In the rows, zero is written as 128.
One turn moves each row of this set onto another row. After a few examples, where does it send each row asked below?
k_599: [118 139 139 116 141 138 160 120  94 144 123 113 139 100 134 118 133 112
  97 118 115 138 111 146]
k_918: [144 144 167 139 149 141 156 116  95 151 132 105 131 118 132 120 132 117
 114 125 115 137 109 136]
k_297: [161 153 126 111 114 158 112 158 142 111 130 133 138 114 138 142 114 106
 125  98  99 124 131 114]
k_493: [105 106 113 133 122 104 111 115 113 128 142 136 112 130 117 105 123 158
 151 163 126 159 127 132]
k_920: [154 123 127 150 123 149 114 121 151 110 117 141 110 165 132 156 134 143
 166 121 132 128 143 105]
k_40: [132 103 121 152 127 100 125 124 134 146 139 162 104 147 119 101 122 144
 118 138 158 151 136 129]
k_27: [130 115  87 123 110 147  89 125 160 108 114 144 120 130 122 139 124 142
 144 156 114 129 142 111]
k_701: [120 117 149 161 153 116 132 114 124 148 125 120 111 163 122 106 145 152
 154 142 136 132 130 137]
k_36: [112 102 139 134 124 103 135 102 127 150 149 131 106 145 117 116 133 143
 127 149 138 170 152 145]
k_944: [109 103 142 141 143 110 119 124 115 142 136 128 102 149 108  86 136 143
 136 142 138 150 137 141]
k_558: [122 132 139 112 118 114 166 129  99 155 130 137 159 122 152 116 142 121
 119 122 131 151 117 156]
k_143: [157 151 157  80 111 145 109 142 137 121 135 116 159 129 135 137 120 105
 121 103 112 124 141 129]
k_416: [132 109 104 127 107 137 109 129 154 105  99 134 113 162 116 147 135 150
 157 128 137 130 146 107]
k_958: [144 115 114 115 116 135 100 114 170 114 102 127 124 155 112 149 119 137
 111 124 148 111 148 103]
k_978: [115 138 144 114 132 118 159 127 127 169 144 115 154 110 139 120 122 112
  99 126 100 139 128 152]
k_75: [ 99 144 143 111 123 116 143 133  90 131 131 114 149 111 127 107 121 126
 112 150  96 141 117 142]
k_406: [169 141 132 105  95 149 128 138 156 122 139 113 148 116 135 164 107 107
 111 116 102 147 141 111]
k_217: [167 155 138 138 127 167 132 134 140 121 117 129 143 130 142 151 116 109
 125 105  95 108 123 119]
k_956: [136 106 106 134  96 127 109 126 182 124 114 137 125 169 120 144 116 146
 135 132 118 132 158 125]
k_686: [140 151 130 100 109 161 110 143 127  99 125 124 143 106 131 139 121 103
 105 148  86 131 140 111]

k_143 turns into k_958
k_217 turns into k_920
Now find these:
k_416 turns into k_944
k_406 turns into k_956
k_493 turns into k_75

One turn moves each row of this set onto another row. After a few examples, where does it send each row asked below?
k_604: [102  81 135 156 104 143 151  91  84 119 125 154 159 146 112 156 129 115
 135 143 134 179 115 190 160 139 145 164 137 137 131 106 106 114  96  80
  86 162 169 126 161 133 155 138 151  81]
k_994: [134 131 160 129 150 125 140 101 118 102 144 152 138 166 104 131 152 125
 159 163 102 152 140 183 156 103 129 183 111 126 140  92 132 134 141 160
 149 209 158 117 109 111 165 138 126 105]
k_189: [135 135 160 148 155 107 157 101 109 111 134 124 120 173 116 122 126 104
 118 157  87 154 104 159 173 154 138 158  71  99 129  88 132 113 127 121
 155 172 141 125 131 134 110 176 131  87]
k_235: [131 114 137 149 117 144 148  99 131 113 124 107 121 134 131 180 125 147
 146 174  89 129 132 141 148 119 128 130  93 114 132 110 131 136 133  72
 153 173 141 113 135 148 153 140 132  66]
k_573: [164 127 171 155 158 105 140  93 127 159 123 146 150 121 102 133 144 102
 148 129  97 133 137 135 131 112  92 172 106  95 135 122 124 127 129  95
 133 191 170  92 127 127 133 141 153  73]
k_550: [130  97 132 150 118 140 142 104 138 113 131 106 118 138 119 185 126 147
 145 179  85 134 131 138 154 115 136 124 100 114 120 122 117 134 127  74
 150 177 147 122 134 144 152 133 139  89]
k_954: [109  92 144 130 137 157 130 122 100 143 122 158 119 154  85 141 153 117
 123 112 122 131  95 188 126  91 101 169 135 106 110 109  92 125 102 126
 109 206 141 137 137 114 151 152 139 114]
k_525: [101  87 145 189 127 131 110 131 123 155 122 124 118 162  99 136 138 151
 113 158 145 153  95 173 183 131  93 176  93 101 130 106 135 142 151  88
 130 154 147 141 159 128 156 123 151  93]
k_800: [141 132 172 141 149 106 159 107  89 103 135 133 122 169 124 119 122  98
 121 148  92 151 101 157 169 164 133 154  71  97 127  96 149 123 143 115
 149 166 139 120 142 142 129 169 145 101]
k_951: [165 123 174 157 159 106 136  86 132 151 112 145 142 129 115 134 136  99
 148 116 104 128 148 147 122 110  99 175 102 104 123 135 124 121 119 101
 128 182 165  97 143 136 136 123 147  75]
k_605: [175 110 142 102 124 110 156 121 114 153 122 159 163 151 107 151 159 116
 139 142  85 132 108 165 181 140  94 179 110 134 114  96  96 117 131 112
 113 177 172 144 151  94 155 153 186 110]
k_769: [104  94 144 182 111 141 110 133 128 150 123 125 122 155 100 146 144 133
 118 160 148 157  93 171 185 135  95 165 102  98 123 106 129 133 157  77
 123 144 149 129 172 134 155 132 145  88]
k_474: [168 123 169 160 156 108 139  85 122 159 121 139 151 131 111 141 143 101
 141 117  98 128 132 139 131 115  96 168 103 110 128 143 124 128 118 100
 133 183 165  83 136 132 134 124 146  69]
k_672: [173 107 137 103 125 107 151 119 111 155 128 173 149 161 105 149 148 114
 139 139  80 130 120 169 182 130 100 171 122 132 110 101 106 110 124 103
 106 179 171 143 137  85 155 153 173 123]
k_600: [123 102 139 140 121 135 143 105 135 118 129 110 105 140 134 184 133 154
 145 183  87 129 123 141 145 118 139 121  92 109 128 115 123 135 130  83
 141 176 154 110 128 138 151 137 134  91]
k_743: [110  79 133 148 117 140 143  95  77 124 126 160 147 149 104 142 123 117
 118 145 126 173 116 198 167 134 155 167 135 143 114 124 118 108 110  75
  89 146 177 117 153 134 150 137 159 100]
k_381: [127  84 176 190 109 118 137 121  80 119 147 142 142 132 126 181 135 129
 122 136  78 166  93 166 147 153 128 180 131 123 138 105 133 136 140 115
 169 156 175 144 160 144 140 123 135  72]
k_127: [140 107 141 150 119 136 140 105 134 120 129 115 123 133 128 190 125 147
 135 182  84 137 134 142 151 130 134 132 101 102 131 117 130 135 130  65
 152 168 152 112 128 135 165 131 133  77]
k_825: [164 105 138 135 116 133 127 106  86 117  94 139 138 178 107 181 124 124
 107 130 130 144  78 181 176 109 103 205 149 148 138 113 133 129 140  91
 126 156 158 133 122 113 131 130 113 114]
k_369: [109  90 147 151 115 145 138  94  78 120 136 142 153 136 115 167 125 118
 121 134 129 183 109 200 168 134 144 164 130 155 118 119 116 102 104  96
  90 154 168 128 168 137 158 138 152  76]
k_639: [103  93 142 134 144 156 142 136  89 140 117 166 128 149  98 129 151 116
 128 126 128 132 110 177 128  91 104 172 143 105 110 113 100 118  93 135
 114 188 133 129 136 115 151 154 126 110]
k_880: [162  87 151 147 112 129 125 108  87 116  90 149 130 175 100 177 136 120
 117 123 137 146  81 188 181 103 111 202 144 141 128 113 132 131 145  96
 122 159 161 131 128 109 145 108 121 118]
k_309: [124  92 169 176 127 116 145 113  75 126 138 121 140 117 127 188 135 121
 109 141  94 173  85 158 145 167 130 185 120 106 146 103 127 124 139 122
 163 156 175 145 142 146 141 147 134  70]
k_908: [176 122 172 163 160 104 140 100 134 154 108 153 150 139 102 141 141 100
 144 128  92 125 133 141 134 119  92 164 103  96 120 130 136 131 123 102
 135 183 167  91 129 136 125 138 151  75]
k_419: [101  86 144 178 107 141 113 142 124 147 126 120 120 159 105 144 151 147
 115 157 137 158  89 174 185 137 101 177  92 104 126 110 132 146 142  89
 142 143 148 128 171 138 154 131 147  94]
k_505: [136 127 164 141 135 117 159 110  84 108 130 121 123 160 116 129 141  99
 126 155  99 144 101 137 172 150 128 152  64  94 133  95 137 129 122 120
 163 157 131 113 148 134 112 172 136  96]
k_300: [118  85 137 127 156 143 143 134  92 131 124 160 125 139  96 135 146 117
 128 122 132 149  98 188 128  91 110 165 133 110 108 119  84 127  91 131
 106 193 152 134 149 124 150 150 134 124]
k_411: [107  70 128 143 108 139 152  82  83 136 127 145 146 142 115 160 128 120
 117 146 140 178 113 199 154 134 142 164 129 143 127 113 111 108 114  83
  88 157 163 118 164 139 154 130 159  92]
k_836: [135 138 144 137 158 124 138 101 121 100 137 142 152 172 104 132 148 126
 159 147 109 137 138 177 157 110 124 181  97 131 152  96 124 135 132 150
 143 211 170 129 100 101 160 137 132 109]
k_472: [132  86 176 177 125 110 135 119  96 128 146 137 137 112 131 185 124 126
 122 138  79 177  90 161 145 157 130 183 126 119 145 105 117 131 141 109
 157 142 164 139 146 156 135 128 132  72]
k_333: [105  85 152 188 121 139 110 134 131 144 129 115 123 165 102 134 139 145
 119 152 141 160  84 176 186 142  93 171 100  99 134  93 134 139 153  92
 136 160 148 126 159 122 147 123 156  88]
k_903: [135 145 154 143 145 118 143  87 125 105 151 149 145 165 111 129 146 130
 166 151 110 139 143 187 149 111 120 182  99 136 155  89 117 136 138 137
 133 202 150 114 107 105 170 157 125  94]
k_96: [139 139 169 141 152  96 153 114  90 114 130 122 122 167 120 125 121 101
 126 158  88 144  94 131 180 154 130 158  73 101 128  99 145 116 120 120
 153 167 137 122 140 136 127 162 145  88]
k_340: [162 109 146 130 114 121 125 105  95 118  88 145 120 166 104 183 129 125
 108 129 135 140  77 186 182  97 112 200 141 146 136 102 130 125 145  92
 128 159 157 131 118 104 135 124 119 112]
k_637: [162 106 146 137 112 135 136 114  93 123  90 145 123 169 110 180 149 133
 118 122 142 144  84 189 174  95  96 194 152 139 129 109 127 138 144  91
 123 155 159 136 122 110 141 117 116 114]
k_791: [132 119 153 146 160 113 151  96 119 105 141 150 131 173 104 127 145 121
 147 154  98 148 131 180 144  95 117 169 102 131 156  93 118 127 133 158
 131 216 158 122 109 101 175 135 128  99]
k_129: [129  91 165 179 116 115 138 118  81 125 157 139 130 120 126 189 132 111
 120 127  83 174  81 162 132 161 127 177 125 113 148  96 129 136 131 105
 151 146 181 135 139 148 138 143 131  80]
k_85: [169 109 142 104 113 112 158 117 125 144 121 165 157 162 107 145 157 110
 133 140  84 136 121 161 190 125  91 174 111 138 110 101 113 126 126 113
 112 182 177 135 141  82 159 150 175 120]
k_758: [120  84 139 132 153 145 142 128  93 140 129 173 113 134  89 141 146 109
 136 124 124 132  93 175 125  94 103 177 146  99 107  99  98 124 109 119
 114 202 142 132 129 114 167 158 142 111]
k_284: [165 101 142  92 121 109 146 118 112 152 127 165 162 151  99 154 163 105
 141 143  83 144 116 160 184 132  92 177 116 132 117 107 103 114 117 111
 117 173 169 154 145  99 161 150 184 106]

k_800 turns into k_129
k_637 turns into k_85
Now find these:
k_880 turns into k_672
k_381 turns into k_743
k_825 turns into k_284
k_411 turns into k_954
k_605 turns into k_474
k_300 turns into k_791

One turn moves each row of this set onto another row. After a few examples, where does it send each row asked below?
k_744: [161 138 136  96 123  74 115  83 142 115 146 139 151]
k_48: [129 161 143 124 104 129 175 110 140 121 143  88 147]
k_219: [143 158 125 129 124 129 159 120 141 105 141  83 156]
k_168: [149 155 150 134 123 116 176 118 137 140 143  84 141]
k_469: [140 141 125 112 108 104 136  92 130 130 154 103 176]
k_546: [175 130 157  80 124  83 125  87 138 122 152 127 156]
k_402: [154 165 151 137 126 128 180 114 160  91 147 121 118]
k_613: [154 136 147 110 121  96 141  97 128 137 160  85 172]
k_562: [164 160 164 119 128 116 181 120 153 126 126 126 105]
k_721: [139 118 147 115 143 107 137 106 186  96 145 123  94]
k_82: [144 172 166 116 120 115 177 111 158 101 130 113 104]
k_83: [146 138 119 100 136 111 173 107 155 133 158  71 158]
k_775: [151 118 130  76 139  98 132  84 159 139 145 101 162]
k_346: [148 148 134 116 136 114 196 121 159 122 163  94 110]
k_289: [153 134 156 103 141 104 169 107 165 121 155 138  83]
k_277: [129 124 140 116 129 119 168 124 175  89 161  99 104]
k_526: [153 140 172 117 123  95 156  94 166  91 139 157 112]
k_795: [155 115 151  79 143  94 129  84 166 133 144 142 116]
k_237: [142 107 107  98 127 107 146  97 180 110 141 108 166]
k_925: [143 119 159  96 122  75 121  89 150 104 130 140 149]
k_357: [131 117 116 104 119 119 174 120 170  96 159  89 148]
k_691: [164 159 161  98 130  81 141  96 161  99 132 145 106]
k_661: [136 131 131 105 121  97 122 106 136 114 131  96 176]
k_395: [179 146 168  85 130  94 151 102 153 116 132 151 116]
k_321: [146 108 128 106 145 100 123  88 191 110 132 129 133]

k_237 turns into k_321
k_83 turns into k_775
Now find these:
k_469 turns into k_744
k_613 turns into k_546
k_402 turns into k_219

One turn moves each row of this set onto another row. After a few examples, where does it send each row asked below?
k_536: [ 99 126  91  97 109 121 148 132 153 128 109 131 124 117 172 117 170 121
 119]
k_847: [103 132  97 140 135 141 120 108 144 130 143 105  96 109 152 145 158 131
 152]
k_458: [104  57 100  95 109 134 136 121 155 128 152 109 152 131 139 105 146 140
 111]
k_151: [109 117  99 135 121 116 132  94 132 145 136 127 106 114 167 133 138 123
 179]
k_695: [131 111 112  88 111  89 122 137 153 126 114  85 148 117 135  97 107 102
 143]
k_524: [ 90 121 106 107 119 125 132 130 156 123 126 121 130 132 163 146 176 113
  98]
k_302: [155 116 122 104 111  95 135 139 143 131 121  71 139 119 141 114 116 117
 153]
k_830: [136  70 109 138 126 115 106 146 159 130 138  80 156 108 141 121 153 117
 150]
k_534: [ 91  76  87  92 110 105 117 116 167 119 135 106 160 141 136  87 145 123
 135]
k_66: [132 120 111  99 132 106 117 102 176 115 116 132 150 122  94 155 127 153
 137]
k_594: [117  78 120  84 109 142 141 115 156 127 150 102 132 117 127 123 117 124
  92]
k_116: [ 95 136 106 129 131 124 117 107 135 125 147 106 105 134 154 164 132 127
 161]
k_950: [144 106 104 123 142 139 109 119 159 135 106 128 164 116 123 146 116 152
 130]
k_646: [124  61 106 114 119 122 119 151 152 130 144  87 161 120 143 110 157 133
 123]
k_298: [149 116 110 114 125 101 122 102 162 131 108 137 168 149 130 130 127 156
 138]
k_104: [128  91 128  83 115 108 135 125 150 135 133  79 134  87 104 131 122 101
 124]
k_665: [117 119  93 144 119 129 128  66 131 118 120 121 142 111 128 145 156 105
 159]
k_923: [ 87 111  94  82 104 103 154 120 150 131 108 143 125  97 155 126 152 110
 142]
k_913: [ 92 121 106 125 124 104 128  87 134 138 146 114 107 121 144 157 145 118
 177]
k_264: [ 77 102 109  87 112 106 137 122 144 130 117 143 136 106 153 159 129  96
 137]
k_496: [120  90 103 100 109  79 115 132 176 115 135  93 151 127 128  91 163 117
 138]
k_509: [146 103 123 121 112  75 114 123 178 116 139  84 138 128 130 111 159 107
 146]
k_209: [131  71 135  94 109 116 129 144 158 114 161 100 136 120 128 142 121 131
 109]
k_431: [109 106 115  76 115 125 130 104 160 128 128  90 131 111 113 115 108  94
 105]
k_326: [143  98 108 124 135 116 117  90 175 138 116 133 159 115 105 138 163 144
 127]
k_778: [114 126 100 137 119 121 127 100 156 123 148 131  89 115 162 130 152 133
 161]
k_410: [ 77 105 112 103 126 125 125 124 144 133 125 123 141 119 155 171 152  94
 111]
k_455: [123 139 105 129 109 122 135  75 134  95 133 125 133 142 134 158 135 123
 148]
k_262: [138  74 126 112 112 107 119 153 165 103 159  99 137 115 134 146 120 140
 147]
k_894: [133 115  96 107 139 116 127  99 147 149  94 111 170 114 102 137 141 149
 149]
k_530: [119 129  85 133 120 156 140  93 117 108 121 110 138 118 136 152 142 138
 151]
k_842: [ 95 105  94  82 115 104 113 110 164 124 116  92 151 127 126  91 116  95
 130]
k_195: [139  90 125  95 114 104 145 131 151 126 142  73 127  87 104 142 140 129
 152]
k_480: [123 117  86 144 113 135 119  91 137  98 122 142 141 123 152 139 125 125
 164]
k_418: [115 119  87 132 112 135 132  83 150  87 136 133 125 111 121 148 160 137
 157]

k_298 turns into k_894
k_480 turns into k_665
k_104 turns into k_209
Now find these:
k_830 turns into k_509
k_458 turns into k_534
k_778 turns into k_151
k_923 turns into k_264

